Small tables with named rows and columns. After each table, cells are looked up by row and column.

monegif =
,sabe,bulogug,tifir,musok,makata,mup,nen,rike,zemikik
buvebof,4808,2658,2162,2618,881,6531,4052,2748,2339
dus,4532,3325,2779,1492,1497,6384,3763,2944,1820
fosok,4365,6971,7328,5723,8962,2877,4535,6663,6044
num,3809,4186,3655,120,3102,5872,3688,3140,1193
lepor,6430,2526,2277,9166,1709,5378,5395,4759,7007
mozef,4382,3318,2787,1453,1570,6051,3687,2685,1735

bulogug of buvebof = 2658
bulogug of lepor = 2526
nen of num = 3688
mup of num = 5872
rike of fosok = 6663
zemikik of num = 1193
Which row has the largest musok? lepor

gozozu =
         bim  bam  revulib  det  votipi
das      6.4  5.8      6.0  5.6     8.1
nuku     5.1  7.8      4.8  8.2     8.4
nadul    3.0  6.6      2.7  6.7     8.0
faluged  4.9  8.3      4.3  8.7     8.9
zelolek  7.7  6.0      7.3  5.8     5.5
runabas  2.3  2.5      3.0  2.0     3.3
vev      1.7  6.3      1.9  6.4     5.3
ledaver  7.6  8.0      6.9  8.2     8.4
bebifas  2.9  6.6      3.2  6.9     6.3

votipi of ledaver is 8.4
revulib of nadul is 2.7
revulib of zelolek is 7.3
det of faluged is 8.7
revulib of ledaver is 6.9
bam of nadul is 6.6
votipi of faluged is 8.9
bim of bebifas is 2.9
votipi of nadul is 8.0

gokepef =
|  | lopide | gibeg |
|---|---|---|
| sagot | -9.95 | -2.04 |
| lufumaz | 7.09 | 5.80 |
| pamaroz | -6.75 | 0.82 |
| mulifi | 9.47 | 6.12 |
| likoge | -0.29 | 4.09 |
| fadofe | 4.54 | 5.38 |
| meduv | 2.15 | 4.94 |
| defit | -8.60 | -0.56 |
| reze | -2.67 | 3.13 |
| zup | -4.86 | 2.02 |

lopide of likoge: -0.29
gibeg of zup: 2.02
gibeg of likoge: 4.09
lopide of lufumaz: 7.09
lopide of zup: -4.86
lopide of reze: -2.67
lopide of defit: -8.60
gibeg of pamaroz: 0.82
gibeg of sagot: -2.04
lopide of sagot: -9.95
gibeg of reze: 3.13
lopide of meduv: 2.15
lopide of pamaroz: -6.75
lopide of mulifi: 9.47
Which row has the largest gibeg? mulifi

nobofo:
	sagi	goke	pibem	tazas	bivi	kenisaz	daz	fur
rel	45984	69546	22405	48232	-33902	-3514	-6029	-50639
butozup	-76025	-3602	-15226	-48564	-1381	19914	17837	52038
tigigo	-73686	44672	19479	-7506	18368	-43542	30748	41710
kop	-2778	647	-23558	16812	-53754	87839	-442	-32665
danikan	21094	42801	-10261	16178	-66136	57596	-12409	-45719
fus	59117	-22652	11597	-52793	47480	-34673	-17850	47729
pov	-75671	-22823	-22011	-26505	-4990	49443	23233	38534
fuvufe	66663	36975	39206	6202	37762	-69998	-8515	8978
numipa	-77682	40307	5164	-36153	-369	-23058	21144	46921
gasatu	78834	-3339	-2276	-65087	1436	-3118	-37044	21935
tas	-2046	-12585	-7722	-84601	17535	-10737	-11135	62829
govul	-59580	1556	26325	37239	57330	-36851	46918	37019
nov	37113	49396	22838	77216	-21427	9020	7645	-55661
gagot	4290	-25164	-5931	-77096	30658	-12388	-8801	65338

tigigo, tazas => -7506
tas, kenisaz => -10737
gagot, sagi => 4290
gasatu, sagi => 78834
gasatu, daz => -37044
nov, kenisaz => 9020
nov, pibem => 22838
rel, tazas => 48232
gagot, daz => -8801
govul, pibem => 26325
danikan, pibem => -10261
pov, goke => -22823
fuvufe, daz => -8515
rel, pibem => 22405
rel, fur => -50639
rel, bivi => -33902
kop, tazas => 16812
Which row has the largest pibem? fuvufe

vopesu:
|  | sikanum | rogivip |
|---|---|---|
| nifam | 0.65 | 0.72 |
| gulu | 0.64 | 0.33 |
| nune | 0.71 | 0.39 |
| kenafe | 0.76 | 0.40 |
| zosit | 0.91 | 0.02 |
| gibup | 0.63 | 0.66 |
| dut | 0.63 | 0.71 |
| duzo | 0.63 | 0.51 |
| gitedos | 0.69 | 0.38 |
| kis | 0.78 | 0.41 |

What is the sikanum of nifam in vopesu? 0.65
What is the sikanum of dut in vopesu? 0.63
What is the sikanum of gitedos in vopesu? 0.69
What is the sikanum of gulu in vopesu? 0.64
What is the rogivip of duzo in vopesu? 0.51
What is the sikanum of kis in vopesu? 0.78
What is the rogivip of gitedos in vopesu? 0.38
What is the sikanum of zosit in vopesu? 0.91
What is the sikanum of kenafe in vopesu? 0.76
What is the rogivip of gulu in vopesu? 0.33
What is the sikanum of nune in vopesu? 0.71
What is the sikanum of gibup in vopesu? 0.63
What is the rogivip of dut in vopesu? 0.71
What is the rogivip of kis in vopesu? 0.41
What is the rogivip of kenafe in vopesu? 0.40
What is the rogivip of nune in vopesu? 0.39
What is the rogivip of zosit in vopesu? 0.02
What is the sikanum of duzo in vopesu? 0.63
What is the rogivip of gibup in vopesu? 0.66
What is the rogivip of nifam in vopesu? 0.72

noti
cols = loduzag, dazo, novones
ral: [-3.1, -2.7, -3.5]
gizi: [2.2, -0.7, 2.3]
firom: [-2.3, -5.6, -1.1]
vinabe: [4.8, 6.0, -4.5]
bogalek: [-2.0, -3.2, -5.2]
ged: [3.3, 3.1, -4.5]
lufe: [-2.6, -2.1, -4.3]
gikubo: [-0.1, 1.4, 0.0]
far: [-0.3, -2.7, -3.7]
tep: [-1.4, 0.7, -3.2]
rokiz: [-2.8, -3.4, -4.6]

novones of lufe is -4.3
novones of gizi is 2.3
dazo of firom is -5.6
loduzag of firom is -2.3
dazo of bogalek is -3.2
loduzag of ral is -3.1
novones of ral is -3.5
novones of firom is -1.1
loduzag of lufe is -2.6
novones of ged is -4.5
novones of vinabe is -4.5
novones of bogalek is -5.2
dazo of gizi is -0.7
dazo of far is -2.7
novones of tep is -3.2
dazo of ral is -2.7
loduzag of vinabe is 4.8
dazo of gikubo is 1.4
Which row has the largest dazo? vinabe

gif =
         dig  katufil  tas  tef  zuf
konibol   95      121   95  142   46
vepu      84       75   77  199   60
teke      76       17   64  145  128
keb       80       33   71  122  125

What is the zuf of teke in gif?
128
What is the dig of teke in gif?
76
What is the zuf of vepu in gif?
60
What is the katufil of keb in gif?
33
What is the dig of vepu in gif?
84
What is the tas of konibol in gif?
95
What is the tas of vepu in gif?
77
What is the tef of keb in gif?
122
What is the tef of konibol in gif?
142
What is the tas of keb in gif?
71
What is the tas of teke in gif?
64
What is the tef of vepu in gif?
199
What is the katufil of teke in gif?
17
Which row has the largest dig? konibol

fem:
|  | pogine | zup |
|---|---|---|
| duleves | -21 | 49 |
| zun | -24 | -7 |
| bulizad | -29 | -10 |
| bek | -38 | 34 |
| gokal | -10 | -29 |
| tugo | 30 | 16 |
| ful | 44 | 51 |
| givera | -44 | -6 |
| zogev | -53 | -10 |
| navata | -66 | -3 |
| zes | 7 | -56 |
| nol | 42 | -38 |
| lilob | -1 | -66 |

pogine of tugo is 30
zup of zes is -56
pogine of givera is -44
pogine of bek is -38
zup of givera is -6
zup of navata is -3
Which row has the largest pogine? ful

fugif:
,bafo,nibigol,nofilu,nel,mez,bomeb,bagak
mufepes,59.30,-20.38,-49.83,31.17,-32.12,-36.73,-43.78
poz,67.85,-20.38,-72.87,-6.01,52.39,-39.80,-26.98
tus,59.30,-20.38,-60.35,45.45,-20.15,-36.73,-43.78
dibova,59.30,-20.38,-72.87,11.07,67.92,-14.44,-43.78
kur,81.04,-5.52,-72.87,3.25,52.39,-57.70,-43.78
sekim,59.30,-20.38,-28.00,11.07,-45.49,-67.64,-44.14
lebev,59.30,-20.38,-21.74,93.45,4.98,-36.73,-43.78
pebutug,59.30,-20.38,-72.87,53.10,52.39,10.82,-79.06
bepu,59.30,-20.38,-72.87,11.07,76.46,-36.73,-42.11
sus,59.30,-20.38,-72.87,11.07,65.86,-34.47,-43.78

What is the mez of lebev in fugif? 4.98
What is the nibigol of pebutug in fugif? -20.38
What is the nofilu of mufepes in fugif? -49.83
What is the nibigol of dibova in fugif? -20.38
What is the mez of sus in fugif? 65.86
What is the nel of pebutug in fugif? 53.10
What is the bomeb of kur in fugif? -57.70
What is the mez of mufepes in fugif? -32.12
What is the nibigol of bepu in fugif? -20.38
What is the nibigol of poz in fugif? -20.38
What is the bagak of sus in fugif? -43.78
What is the bomeb of pebutug in fugif? 10.82
What is the nofilu of pebutug in fugif? -72.87
What is the nibigol of tus in fugif? -20.38
What is the bagak of bepu in fugif? -42.11
Row with the largest bomeb: pebutug

